These are runs of 6 systems, one row a step. Runs of the same system follow the same rule from any start.
path 1, X, 10 rows:
[[-13 -12 -11 -14  22  17   7  16   3   7   4  11 -19 -22 -13   6  -1 -15
   21  22  -3 -10]
 [-28   6 -11   4  18  -9   7   9 -14  28   4 -16  11   5  -6   1  21 -12
  -14  17   3 -14]
 [  2  12   6  13 -19 -17 -12  -2 -21   7  -3 -37  11  15  -1  -1  17  -1
    5  -8  28 -10]
 [ 17  17  -1   2 -26   0 -10  -5  11  -7  11  10  10  18   0   3  14  11
   27 -31   7   7]
 [ 13  -6   8 -24  -8   8 -13   0  13   8   9  33  22   9   2   7 -11   9
  -16 -14 -24  13]
 [ -2  -5   7 -17 -10  -4  -5  14  -1 -12 -10   6 -15  -5   5 -17 -26  -6
  -34  13 -19  12]
 [-13   3  -1  28   9  -8  15  -9  -6 -22  -9   4 -32 -19  16 -15  -5   8
   -6  15  -1   2]
 [  6 -20  -4  13  27   9  14 -26  -2  -1   0  -5  -7 -16  -7  11   8  17
   12  16  21  -9]
 [ 10  -2 -21 -14  21  15   5  13  11  11  12 -28  12  -2 -21  11   2 -18
   19   9   9 -10]
 [-15  24  -1   3  -2 -13  -8  24 -10  20   6  -8  28  17   5  -1   1 -19
   12  -1 -13 -23]]
path 2, B, 10 rows:
[[  7   2   1  22 -29 -16  -6 -14 -11  -5   9 -13 -18   6  12 -23  -3  19
    2   4  22 -10]
 [ 21  -1 -12  21   8   9  -8 -24   1  -6  25   7  -5  -1   8  20   4  26
   20  -9   1   3]
 [ 18 -21 -12 -24  24  17  -8   0  12  -7  21   0  13  13  -8  12 -11   5
   -7  19 -15   6]
 [ -9  -2  -8  -3  10  -7  15  14  13 -20  -3 -15   8  20  10 -24 -24 -12
   -8  23 -17  -9]
 [-19  -5  24  25   7 -13  12 -10  -6 -20 -23  -4   7  12  26  -1  -3  -7
   15  -5   2 -22]
 [ -2 -16  14  -4   7  14   2 -13   5 -15 -14  -5  -5   5  -1  28  23 -13
   18 -27  16  10]
 [  0  15 -15 -19  15  10   2  20   9   3  -5  -6   9 -10 -15  18  10 -24
   -9 -15 -17  20]
 [-13  20  15 -13  -4 -12  -5  28 -13  12 -24  12  16 -12 -10 -14  -7 -12
  -17  13 -14  -5]
 [-12   4  18   5 -34 -13   7  -4  -4  11 -16  15 -13  -8   1 -25   9   5
   -3  -9  23  -5]
 [ 12   4  -7  15 -13   5  -2 -18  -4  22  20  -1 -20 -26   3  18  11  13
   -2 -23  14   9]]
path 3, K:
[[-10   5 -15  13   0  -3  22   2   8  -3   3 -26 -26 -15  16  -2 -11 -22
  -19 -11  -6   6]
 [  5   3  20  16  16  -2 -22  -3 -30  -6 -13  15  -5 -21   1  20   6  14
   12  13  -2  -7]
 [ -8  -4 -10 -23  -4   2   9   5  14   0  -2  13  11  19 -28 -24  25   7
    6  15  18   6]
 [  0  13 -20  17   4  -5  16  -4   6  24  17 -31   9  -5  10   5  -9 -13
  -23 -15  -6  -4]
 [ 21   1  22   2 -13  -2 -33   7 -24  -3  -3   0  -4 -12   4  13 -13   6
   21   4   6 -13]
 [-15   2  -8 -13 -15  -1   6   2  18 -16   7  29  -4  30  -2 -20  21   5
   14  -4  -3  10]
 [  2  -9  -7   5  13   0   9 -17   5  13  10 -14   6   0  12  14  -7   1
  -47  -7 -14  12]
 [ 25   1  11  -4   5   2 -16  14 -11 -23 -17 -12  -9 -22 -10  -2 -24  -1
   13  19   4  -4]
 [-24   8  -5   8   7  -2  20   1  15  -6  -4  32  11  12   2 -15  13   1
   25  -1  -8  -9]
 [ -7 -30   5  -5   8   3   7 -18  -4  31  10 -16   8   6   4  13   2  -3
  -31  -1  13  -6]]
path 4, X (10 x 22):
[[-14 -21   8 -20  22  11   3  14  -8  25  -4   5  -1 -20  -9  10 -11 -18
   -8  22  -4 -16]
 [-28   9 -11   3  -2 -11   6  18 -14   5  -4 -27 -16   3  -5 -11  21 -22
   -6  12  12  -6]
 [ -1  21  -1  32  -7 -13  -4 -16 -16  10   5 -12   9   6   2  10  30  15
   11 -17  16  -5]
 [ 30  -3   8 -18 -18   9 -20  -4   6   4   7   5  20  12 -17   7  10  13
   14 -14  16   6]
 [ 11  13 -14 -23 -16   6  -4  20  21   4  13  16  10   7  -3  -9 -19  -7
  -13 -10 -27  13]
 [-11   0  16   7  -9 -13  -7   3 -14   1  -2  20  -7  -3  23 -12 -22   8
  -28  13 -24  -5]
 [ -7 -24   2   6  -1   1  10 -18  -2 -27  -8  -2 -36  -2   6 -14   5  14
   -6  17  18   7]
 [ 12  -2 -23  17  36  14  13 -17  11 -12  11 -15  -7 -17  -4  18   5   7
    9   2   1   6]
 [ 11   3   1  -7  27   5  -7  16  -7  10  -2 -11  28  -7 -17  11 -10  -7
   18  21  -1 -23]
 [-25   7  -3 -10 -11  -9  12  20   6  10  -4  -9  17  26  -2 -24   3 -24
   12   2   5 -19]]
path 5, M:
[[-16 -15 -20  -3  12   0  -1   5   1  -7  29 -21  -8  32  13   0   2 -10
    3  22  -3 -11]
 [-13   9   1  18  26 -11  -2  -1  -9 -26  -3 -13  21  32  14   9  11  -4
    7  10 -17  -6]
 [  6 -14  20  -7  15   2   2 -13   9 -28 -22  -1  31  28  -1   4   4   5
    6  -4   3   4]
 [  6  -7   9 -14   0  12  15   3  31 -19 -15  11  11   4   6   2 -18 -17
    4 -26 -14  10]
 [ -6  -2  26  -8   5   8  -1  12  -4   2 -24  24  -2 -31   6  16 -16 -20
    2 -16 -18  -1]
 [-15  -7  17 -20 -10   5   1   9  -8   9 -23  20 -21 -24 -18   0  20  -8
   -6  -4  11  12]
 [ -4  20 -12   5 -12  -4  13   0  -1  17  -8 -12 -15 -26 -15  -4  21  -7
  -17 -17  14  17]
 [ 25  23  -9  11 -11  -4 -10   5 -13  21   5 -22   1 -27 -17   2   2   7
    7   1  18  -7]
 [ 11  12 -16  -4 -24  -2 -14   4   0  27  31   8   4   7 -10 -15   4  17
   14  10  11 -14]
 [ -4  -1  -9   9 -16 -12 -12  -8  -9  20  36  -2   1  22  23  -7  -6  12
  -19   5 -10 -10]]
path 6, P, 10 rows:
[[ -3  19  -4  10 -14 -16  -8  21 -10  -4   7  -7 -10  -5  18 -20 -28  -5
  -11  17 -18  -9]
 [-11 -18  23  22   4  -8  -4 -22 -16 -18  -9  15  -9   6  20   0   5  18
   10   9   8 -13]
 [ 10 -27  -9  -9  16  18  17 -24  28 -14   6 -11   1  12  -6  11   7   2
   -6 -10   9  17]
 [  8  14 -18  -8  24   5  -1  24   6   6   6 -20  19  -6  -7  10 -18 -21
   -4   9 -23  -5]
 [-18  10  18  -4  -6 -14 -11  24 -18  -3 -17  19  14  13  -3 -17   4  -3
   19  20  -4 -20]
 [-17  -9  14   5 -22  -5  23 -19  12  -5 -18   1  -5  12   7 -16  11  -5
   -1 -26  22   3]
 [ 18  -1   0   6   7  11   1  -7  -2  11  -2 -24  -7 -28   3  33  -5 -15
   -7 -29   4   8]
 [  5  17  -7 -13  10   8 -25  22 -12  -1   4  23  -4 -15 -20  13  12   5
   12  13 -18  11]
 [-13  11  -5  -6 -14 -12  14   1   8   9  -5  29   9   8  -9 -38   8  17
  -22  12  -3   7]
 [ 11 -10   6  15 -15  -9   9 -15  -6  12  -2 -28  -9 -14   8 -13 -19   5
  -14   2  24 -14]]
path 7, H, 10 rows:
[[-17 -12  24   6  22   1   2   2 -17   3 -19   6  -5 -19  16  18 -16 -19
  -16   3 -19  -9]
 [-13 -20   9 -10  19   7  10   2  -4 -20 -24 -10 -15  -3 -15   1  18 -12
   14  15  22   0]
 [-10  19 -15   8  13  -2  25  -5  11  11 -11 -15  15  -6 -17  -1  28  -7
   -9 -13   9  10]
 [ 18  11  13 -15 -13  -2 -19  10 -12  31  -7  -8  28  -9 -22   9   2  -2
   -6  -9  11  -5]
 [ -3  11   3 -12 -38  -5  -4  16   7   5   1  23   0   8  -7 -27   2   2
   25  -4  13 -10]
 [-12   3  -1  10 -23  -7  -4 -13  -5  18  18  27 -18  -2  19   2  10  12
  -16 -17  -9   7]
 [ 20 -12  -4  -9  -8   7 -26  -2 -12 -16  15  -4 -34  -8  -2   8  -4  15
   -9  11   0  19]
 [ 11  19 -27  16  17  -2   9   1   9 -24   8   1  -5  -3  -5 -18  -8  17
    2  26 -14   6]
 [  8 -15   4  13  25  -2   7 -17  -3  16   8  -4  26  -2   9   4 -21  14
  -21  19  -9 -20]
 [ -1 -24   2  -6   2   5   7   4   4  -2   6 -28  -3  10   8  -2 -21 -20
   21  11  18 -26]]
path 8, K (10 x 22):
[[  0  -1   8  34   8 -11   4 -30  -1  -6   6  10  17  16  25   6   1  22
   -6 -10  -9  -5]
 [ 24 -35   5 -24   5  19  -3 -13  13 -14   2  -9  -2   5 -13   6  -8   7
    4   6  20   8]
 [-10  12 -18  -3  18  10  14  21  19 -13   3  -2   1  -1   4   7 -10 -29
   15  -5 -26   2]
 [-17 -10  32   2  14 -11 -10   1 -22  13 -17   9  24   8  12  12  -4  -5
  -12   6 -12 -19]
 [ -9 -12  12 -10 -18  -4  11   0   2 -17 -27 -20 -14   8 -10 -20  12 -10
    4  -2  33   6]
 [ -4  22 -11  22  10   5  13  -9   4   3  -1  -3  -5 -21   2  22  21  -8
    6 -32  -4  13]
 [ 14  -3  15 -25   0   6 -22  11 -15  27  -2  18  17 -17 -23  15   4   7
   -7   8   2   0]
 [-10  19 -13 -13 -29 -10  10  24  10   6   2   3  -9   2  -6 -38  -6 -11
   -3   5  -1   0]
 [ -3   9   3  36  -7 -14  -1 -20 -16  11  12   5 -10 -10  28   4  -4  17
  -16  -9  -6  -6]
 [ 21 -20  -2 -13  -4  11 -19 -10  -4 -13   8   8 -20  -3 -16  -2   6  27
    8  21  19  10]]
path 9, P (10 x 22):
[[ 24 -17   4  -5 -17   0  -7 -17  -3   6   5 -13   1   4 -15 -11   3  24
   -1  10  37  -2]
 [  9   6 -31   9  -6   9   5  -2  18   5  38  -6 -14   2  12   3 -12  -4
   17  -8  -7  -6]
 [-15 -13  10  -4  11  -3 -21   2 -19  21  18  13  15  16  14  17  -4   2
  -15  14 -22 -14]
 [ -3 -14   5 -17 -15  -7 -11   5   0 -34  -7 -10  -7  33   3 -18   4   1
  -10  12   5  14]
 [  4  17   0  33  11  -7  17 -12  11 -23 -12 -14   9   0  23   3 -15  -4
    0 -18 -17   1]
 [ 16 -17  27  -8  25  13 -10  -3  -4  -3 -18   9  22  -8 -10  22  -9   0
   18   4   0 -12]
 [-11  -4 -13 -29  -3  14  19  21  28  -9  -6  14  -6   2 -16 -17   1 -18
   13   1  -1  10]
 [-26  12   8  12   4 -12  18   9 -11  24 -16 -10   4 -19   7  -3  -2 -23
  -23  -4  -7 -12]
 [  2  -1  18   3  -8  -6 -18  -2 -26  -7 -20 -12 -15 -10 -13   6  25   6
   15   4  30   0]
 [  8  21 -24  10  -7   5  11 -10  20   1  15  10  -4  -4  -9   0  26  12
   10 -24   4  20]]
path 10, M, 10 rows:
[[  2 -13   8   1  30  -4 -12   0 -12 -20  -2 -18  16  21   7  12 -11   1
  -13  23 -18  -3]
 [ -8  -3   7  -9   9  -1  10   5  14 -41 -23  10   8  26  -2 -19   1  -3
   16  10  -4   4]
 [ -9  -6  15  13  16   3  27 -17  20  -6 -21  12  17  -3  14   6  -8  -9
   -3 -26  -8   0]
 [  4 -25  19 -21  10  19   0   7   2  -1 -18  -2  -9 -23  -6  24 -11 -25
    8 -10   6   0]
 [-18  18  -3 -16  -5   5   1  28   2   8 -12  20  -9 -15 -16   3  19 -22
   10 -14  -8  11]
 [ -3  19  15   6 -10 -12  -2   1 -18  27 -19  -5  12 -20 -11   5  17   0
  -23 -16  11   3]
 [ 25   5  -3  -7 -34  -2 -11   2  -2   4   5 -19 -15  -9 -16 -11   2   7
    6  -6  30   6]
 [ 15  27 -23  16 -18  -2  -9   1   3  17  32  12  -6 -10   4  -3  -4  16
    9  -7 -10  -1]
 [  6 -13   2   0   1  -5 -21  -7 -20  23  25   6   2   2   4   1  -8  23
  -21  25  -4 -11]
 [-11 -10 -18  -2  -7  -8  -1   2   1 -21  19 -11 -21  27   7 -25   2   7
  -10  30   3   2]]
path 11, B, 10 rows:
[[ 19   1  10  -3  -8 -11 -18   6  -8  -2   3  -9  15   9   9 -10 -33   8
  -24  14 -15  -6]
 [  2  -4   8  13 -16  -7   3  -7   7 -35  -3  15 -20   7  20 -22 -16  12
   21   5   1  -4]
 [ -3 -22   2  15  26  12  17 -31  10  -7   6  12  -7  -4  16  23   3   8
   -1 -13  -5   5]
 [  7 -21  -5 -19  31  17   2   8   3 -12  -5 -26  -5  -8 -14  17  -7 -18
   -5  16   0   6]
 [-23  22 -10  -1  13  -8  15  26   6  -9 -13  -3  10   7  -8 -18   3 -21
   16  16  -8 -12]
 [-24  -2  27   7  -6 -14   7  -6  -9  21 -18   5  27  13   7   0  13  -7
    2 -16  12 -21]
 [ 11   1  10 -10 -28   3 -11  -2  -3   3  -3 -19 -12  -1  -2  16  13 -13
    0 -33  22  13]
 [ 10  32 -13  -2  -6   4 -16  19  -4   3  10  18  -4 -19  -5  13   5   1
   -3 -14 -28  22]
 [  1  -4  12 -16  -4  -5  -9   4 -10  10  -8  32   9  -7 -10 -16  -6  21
  -31  23 -10   6]
 [  6  -8  -7   9 -19  -6  21 -15   9  -1  -1  -7 -22 -11   2 -32 -13  14
  -13   7  23   0]]
path 12, H:
[[ 10 -15   6  -9 -21   5 -11  -4   7   7  19  -6  -6   9  26  18 -21 -13
   -8 -29  -9   3]
 [ -4  10   3  -6   3   4 -17  25  -5 -32  -2  13 -21  -3  12   9  -9 -13
   16   2 -26   8]
 [-16  -6   7   5  30  -2  11 -10   0 -21 -19  22   3   4   0  -3  10  13
  -21  17 -19  14]
 [ 12 -18   6  -3  12   3  19 -13   5  -2 -21 -27   3 -15 -10  -4 -12  -4
  -26   4  18   7]
 [  7  17  -5  10   9   3  13  12   4  12  -9 -15   6 -30 -12   2  -8 -17
   30  -3  12 -20]
 [-19  -5   3 -11   7   3  -2   5  -5  33   7  23  19   8 -10   9  23  -3
   15   3   4 -19]
 [-13 -10  -2 -23 -30  -5  -8   7  -3  11   9 -12  -7  27  -2 -12  19 -11
  -18  -7  13   8]
 [ 11  36   1  20 -28 -16 -18   5 -14 -15  -2  -9 -12  -4  10  -3   9   7
   -1 -19  -3  13]
 [ 25   3   9   5   2   4 -15 -17   1 -14   1  32   5  -5   0   7   0  34
    8  -1  -6  10]
 [ 11 -22 -15 -16   2  16  16  -4  28   0  16  15  -9  -6   0 -15 -27   4
  -17  10  -7   8]]

Which system made each of these runs?
path 13:
[[ 19 -14  24   0 -11   2 -19   1 -13  -6  -6  -7 -11 -16   7  10 -23  -1
   23   1  14 -18]
 [-21  -1 -20   6  10   9  20   0  20 -11  10  24 -15   6   2  -5  15  -3
   29   0  -7  -1]]

H
path 14, 2 rows:
[[ 12   2  11  -7 -26 -13 -34  12 -26  -7   5 -10 -11   8   1 -11  -6  11
   -6  20   6  -1]
 [  1  15 -15  20 -13 -12   1 -15   5 -20  14  18 -13  14  10 -20  11  29
    1   3  -4  14]]

M
path 15, 2 rows:
[[-10  25  -8  -8  -9  -5  25  17  17  15 -17  -1  16  -9 -14 -18   5 -21
   -6 -15   0   4]
 [  7   9  23  12 -19  -8  -7   0 -17  23 -13 -15   7 -21   5   6  -8 -10
    6 -19  18 -20]]

M
path 16 (2 x 22):
[[ 29  24 -17   8 -10   3   2  -8  20   5  16  -1  22   1  -5   2  -3  13
    7 -24  -3   9]
 [ 21 -10   9 -13  -7   3 -19   7  -5  21  16  12  14  -6   6   2 -35   7
   -9   6 -14 -14]]

M
path 17:
[[ 13  38 -18  -2   0  -1  -8  22  -5   5   0  -1  -1 -27 -14   1  -3  -2
  -15   1 -20  16]
 [ -1   5  16  -5  -8  -9  -7   7 -11  13 -10  35  10 -10 -11 -24 -10  20
   -4  25  -1 -12]]

B
path 18, 2 rows:
[[-14   5  -8  27   4  -8  -7 -16 -14   1  21 -15  -5  21  23  21  23   1
   -1 -13  -7  -1]
 [ 21  -4  16  -7   6   2 -28  -5 -11 -23 -10  -8  18  18 -10  18  15  16
    7   0   6  11]]

X
path 19 (2 x 22):
[[ 15 -10 -13 -20  10  12  -6   0   6  25  19 -20  16   4  -8  23   2 -11
  -26  -9  -5  10]
 [ 12  22   7  -7 -13  -9 -19  33  -9 -14 -10  -9   4  -7   3  -7 -26 -16
    8   4 -16  -7]]

K
path 20 (2 x 22):
[[-10 -23   3 -22  -4  17  11   3   5  17  -4   5 -30 -25  -7   7   3 -19
  -10 -10  13   8]
 [-12  27 -15   5   1  -2  -1  22 -14  12   0 -12 -19 -27 -11   8  16 -19
   -1  -5  -4   6]]

M
path 21:
[[ -3  30   9   7   0 -11 -19  27 -29  11 -13 -10   8 -19  -7   4   1 -10
    6  11  -7 -14]
 [-10  14  10   5 -29 -16  -1  -3  -7  11  -8  18  11  13  -5 -24  22  16
    7  -3  20  -7]]

K
path 22:
[[  1   8 -24 -10  11   6  17  15  18 -20  -6 -30  -7   1 -14  -9   1 -22
    1   3   3  14]
 [ -4  30  11  17  16 -14  -3   9 -15  17 -20   0  36 -13  -5   8   3  -1
   -6  -2 -14 -11]]

H
path 23, 2 rows:
[[  8  16  -9   5   5   7  22   1  15  16 -15 -10   6 -32 -18   2   5 -14
   12 -19  14   2]
 [ -4   7   8  -7 -10   4  -9  14  -9  41   8  19   2 -24  -4  12  -2 -10
   13 -10  -1 -20]]

K
path 24 (2 x 22):
[[  5 -15  19   0   3  -8  -8  -9 -15 -14 -16 -21  14  23  -8  -5   9  11
    9  17  29 -12]
 [  8  12 -18   3  -5   6  20  -3  33 -16   4 -13   9  15   0  -2   4 -12
   22 -29   3   9]]

X
path 25, 2 rows:
[[-15   9   0  26  20  -9  14 -18  -6 -18 -16  -5  -2   4   4   6  29   7
  -18  -4  -4  18]
 [ 28  -6  -1  -4  23  12   8  -9  12 -13 -15 -24  15 -11 -22   6  -4   5
    3   4  17   6]]

M
path 26:
[[ 14  -1  21  -9  -5   4  12  -4   9   9 -32  -8  17 -25 -14  -1 -11 -11
   -7 -21  15   2]
 [  5   9  -4  -6  -7  12   0  19   0   8  -2  10 -28 -41 -10   6  -5 -14
   25  -7   5  -2]]

P
path 27 (2 x 22):
[[ -2 -15   0 -32 -12  19  -7  17  12  -7   8  19 -17   4  -9   1   0 -14
   31  -2   2   2]
 [-30   7  -4   0   2  -5  17   7   4  13  -3  13  -3  -3  12  -2   3 -18
  -31 -12 -22   6]]

P
path 28:
[[ 12  14 -24  -5  -9   9   2  13   7  13  18  20 -23 -33 -12 -11 -11   7
   -3  10 -10   9]
 [ -5   4 -12  10   4  -7  -5   5 -10  18  24  22  -3  -4   7 -18 -13  19
   -9  33 -16 -15]]

K
path 29, 2 rows:
[[ 10 -23  27 -16  -4   7   1   4   1   3 -18   0   7 -10  -3  -4 -27  -8
   18   6  15 -22]
 [-25 -10  -9  -7   2  12  17   9  13  -8   3   9 -32  -8   6   4   5 -26
   21  -7  -1   1]]

P
path 30:
[[  5  20  11  10   3  -3 -11   2   0 -32 -16   2  19  18   1  13  17   2
   29 -19  -6   6]
 [ 19  -7  16 -16   0   9  -1 -13  17   0 -12  22  31   5  -6  11  -4  10
  -11 -24  -7  14]]

M
path 31, 2 rows:
[[ 22  24 -30  18   2   1   0   3  12 -16  22 -24  -6   1   6   2  -9  -1
   18  -4  -5   2]
 [  0  -5  14  -3  23   2 -16   3  -5  -2   5  27  28  14   8  14 -10   8
   11  14 -26 -14]]

B
path 32 (2 x 22):
[[  6  -8   7  -5 -30   4 -10  -2  -7  17   8 -16 -24 -13   0  11   9 -10
    7 -23  27   2]
 [  4  24 -24   1  -4   3 -17  14  -9  11  25  13 -16 -13  -6  14  17   4
    0  -3 -18  15]]

B
path 33, 2 rows:
[[ 16  -2 -21  -5  13   1   1   0   6 -27   4 -30   1  17 -17 -12   8  10
   -2  27  11  10]
 [ 11  24 -12  25  15  -8  12  -1  11  -5   4 -12  30   5  10  -5 -19   2
   14  -2 -14 -15]]

X
path 34, 2 rows:
[[ 16  32  -1  23   3 -14 -17  -7 -18   7  -3 -13  24  -5  -7  13  20  20
   -4  -7   2   4]
 [ 30   7   1 -12 -24   2 -15   1   9   3  13  16  16   5 -14 -11  -4  24
   19  -5  10   2]]

P
path 35, 2 rows:
[[ -7  22  17   7 -14 -19 -31  17 -36  -6 -10   5  -4   2   4   0  14   5
   -5   8  -6   1]
 [  6  15  -3   9 -18 -13   7 -15   6  -9 -10  10   6  12 -12 -24  22  26
  -10  -6  15  19]]

K
path 36 (2 x 22):
[[-14 -30  14 -32  -6   8  12  10  16   0 -11   7   2  13  -3 -15 -13 -21
   10   5  11 -13]
 [-28   7  -6  17  -6  -6  17   0   2   6   4 -15 -17   1  24   5   5 -27
   -6 -25  -5  -3]]

B
